(in the rows, 128 means zero)
R: rows in a few groups, each row roughly a mix of its group's directions
R (109 x 12)
[[ 94 146 123 147 122 146 127 138  92 117  70 117]
 [114 140 130 103 147 105 138 100 129 122 133  62]
 [127 154  88 110 126  95 106  99 152 102 140 156]
 [107 115 100  92 141 100 110 119 161 125 101  92]
 [104  89 132 120 108 171  90 148  98 123 128 133]
 [133 140 112 135 146 133 111 143 108 174  95  81]
 [ 95 120 145 132 132 181 160 145  96 124 112 146]
 [112 150 139 143  99 139  75 100 145 100 110 141]
 [141 128 118 175 105 124  94 148 119 121 106 173]
 [111 140  89  96 131 131 146 119 145 112  81  97]
 [113 153 159 119 115 173 167 102 103 136 118 118]
 [114  93 115 152 144 159 140 170 135 141  95 102]
 [ 84 118 140 106  95 148 148 114 141 153 120  88]
 [156 120 107 113 171 133 118 148 137 115 121 183]
 [120 161 121 139  99 157 129 152 103 148  79 144]
 [115 136 138 121 126 104 122  81 136 129 134  66]
 [114 155 120 136 100 105 113  83 147 100 106 159]
 [ 87 126 131 176 100 107 133 129 116 103 119 162]
 [ 97 147  90 118  98 130 114 124 133 149  77 115]
 [103 111 101  93 147 128 143 151 140  92  86 133]
 [126 139 129 149 172 145 137 172 140 137 112  85]
 [139 121  86 128 135  87  88 158 150 125 106 135]
 [117 122 115 162 161 120 106  84 113 125  85 139]
 [ 81 119 127 158 144 118 109 161 101 120 166 128]
 [ 87 152 153 179 141 133 121 139 135 112 102 111]
 [128 143  91 123 131 118 111 185 122 161 100 127]
 [111  93 158 149 151 154  86 127 145 128  96 133]
 [ 85 104 126  71 146 122 117 114 144 151 127 120]
 [111 129 118 162 134 151 114 169  92 129  93 156]
 [166 134 154 173 158 108 144 149 155 137 122 118]
 [113 103 110 131 158 138 128 140 138 142  67 100]
 [127 137 113 123  96 156 170 162 147 167 113 135]
 [188 154 125  95 138 111 155 131 125 150 140 121]
 [ 94 135 103  84 119 147 142  82 139 119 119 148]
 [113 165 142 155 109 108 133  98 149  91 105 154]
 [ 90 150  94 165 140  92 109 150 120 112 137 137]
 [105 129 150 126 138  93  71  95 135 142 138 137]
 [133 133 149 143 132 132 135  85 123 127 167 183]
 [103 113 149 116 159 109 113  84 140 158 144 159]
 [118  98 109  88 136  98 119 115 178 119 131 106]
 [103 147 138 128 118 141  86  79 146 120  95 117]
 [142  94 156 137 121 168 169 144 143 131  95 119]
 [110 118 110 163  78 106 107 163 131 125 104 125]
 [141 168 174 138 139 105 147 137 102 128 165 126]
 [127 160 142 153 126  93 103  82 137 141 139 160]
 [129  91 109 122 147 134 130 174  98 155 160 114]
 [169 125 102  78 138 129 115 122 118 166 137 107]
 [136 105 157 156 156 137 125  91 116  94 159 150]
 [109 131 112 129  91 135 139 188 122 164 121 119]
 [122 100 104 121 138 160 133 131 184 100 102 131]
 [138 153 115 120  79  98 112 119 156 154 115  98]
 [158 132 172 144 116 129 180 147 106 145 121 127]
 [104 118 127 106 138 115  73 101 112  90 124 108]
 [158 137 140 127  84 115 148  98 105 155  92 140]
 [107 100 118 117 134 138  90 101  78 100 135 134]
 [ 89 125 116 103 101 133 124 131 147 165  99  88]
 [154 110 116 136 142 147 142 149  95  74 126 100]
 [132 146 111  80 142 126 174 148 130  95 109 124]
 [165 149 134 129 136 103 147 156 144  92 139  85]
 [184 125 143  96 130 130 174 134 138 130 148 138]
 [116 138 129 174  91 132  88 132 114 161 104 128]
 [148 157 136 139  87 105 135 158 124 160 167 136]
 [165 156 112 167 119 103 103 159 108 131 122 150]
 [146  97 106 120 121 133 168 143 164  98 130 162]
 [122 102 113 144 150 109 113 157 104 169  96 100]
 [119  81 126 122 183 121 138 114  98 150 134 136]
 [101 177 140 165 147 118 118 124 154  99 106 118]
 [131 152 166 142  97 113 152  97 136  98 122 163]
 [130 117 152 184 133 140  84 130 132 136  97 140]
 [111  77 134 117 139 119 120  93 164  92 137 134]
 [151  98 132  87 125 168 132 104 168 119 116 127]
 [115 151 115 111  66 146 125 161 144 147 119 121]
 [159 134 163 128 154 106 131 143 161  93 151 100]
 [138 168 140 136 138 141 171 143  78 106 127 124]
 [138 173 122 122 126  79 116 115  98 135 162 139]
 [160 116 148 148 159 126 109 104 127 136 181 149]
 [113 124 118 143 170 146 138 166 171  97 130 114]
 [136 102 158 109 140 106 114 159 113 140 181 114]
 [149 154 137 173 105 133 113 103 109 100 145 162]
 [179 148 123 144 100  99 125 152 134 138 162 147]
 [141 178 122 161 121  97 118  90 143 110 111 134]
 [133 183 118 146 142 113 129 118 158 118  84 114]
 [143 156 149 106  96 108 115  73 115 130 134 148]
 [128 154 151 122 144 144 160 126  94 154 161  90]
 [163 128 124 146 165  93  97 125 126 138 171 121]
 [131 147 151 134 134 109 155 101 106 107 158  77]
 [109 135  86  90 104 156 155 135 133 120  95 110]
 [149 126  98  77 150  99 125 127 169 115 121 129]
 [141 131 137 170 105 155 127 173 147 146  94 123]
 [124 118 146  98 136 102 145 141 135 175 176 136]
 [ 98 143 134  97 140 149 131  91 128 151  98  87]
 [124 144 132 173 161 136 111 148  73 135 124 124]
 [127 132 112 134 110 143  86 124 144 157  80 161]
 [102 147 103 111 101 132 128 158 128 153  78 106]
 [139 136 127 162 125 112 183 160 143 106 113 151]
 [132 158 137 124  93  89  91 156 137 139 142  99]
 [115 133 117 142 147 153 142  80 151 115  85 154]
 [125 176 136 156 146  99 122 147  94 151 128 102]
 [153 139 118  95 133 105 111 125  89 163 168 119]
 [128 117  96 109  95  97 109 140 174 122  99 133]
 [136 121 128 127  91 118 154 101 152  94 121 177]
 [126 165  86 119 101 122 127 106 113  87 106 111]
 [106  87 140 129 118 173 101 126 100 132 137 160]
 [163 172 121 122 124 117 138 103 149 139  79 117]
 [116 154  97 102 102  96 147 124 114 175 144 133]
 [114 152 124  98 101 100 115 156 160 157 120  94]
 [157 119 138 164 111  95  98  95 144 107 153 143]
 [131  89 142 111 154 124 148 107 148  86 164 140]
 [100 136 131 119 116 138 118  75 132 143 140 181]]
one row of each group, then the others: which group is each in?
[115 122 146  88 150  81 113 126 142 151 162 111] | (15)
[131 126 145 167 142 132 168 180 114 140 114 111] | (58)
[ 90 108 130  95 142 138 149  99 141  91 100 108] | (21)

[104 110 168 115 147 135 104  97 162 138 143 159] | (15)
[144 142 147 142  83 126  92 154 107 107 165 125] | (15)
[158 154 134 153 114 114 140 175 157 135 112  95] | (15)
[133 120 165 161 122 145 180 149 143 110 104 135] | (58)
[123 148 152 110 124 130 142  89 168 121 159 166] | (15)
[ 95 144 106  94  81 117  89 128 114 139 128 117] | (15)
[ 91 133 145 165 103 135 120 103 142 104  86 141] | (58)
[167 130 128 114 131 105 111 116 159 164 176 125] | (21)
[134 145  89 142  86 159 141 147 104 112  96 121] | (15)
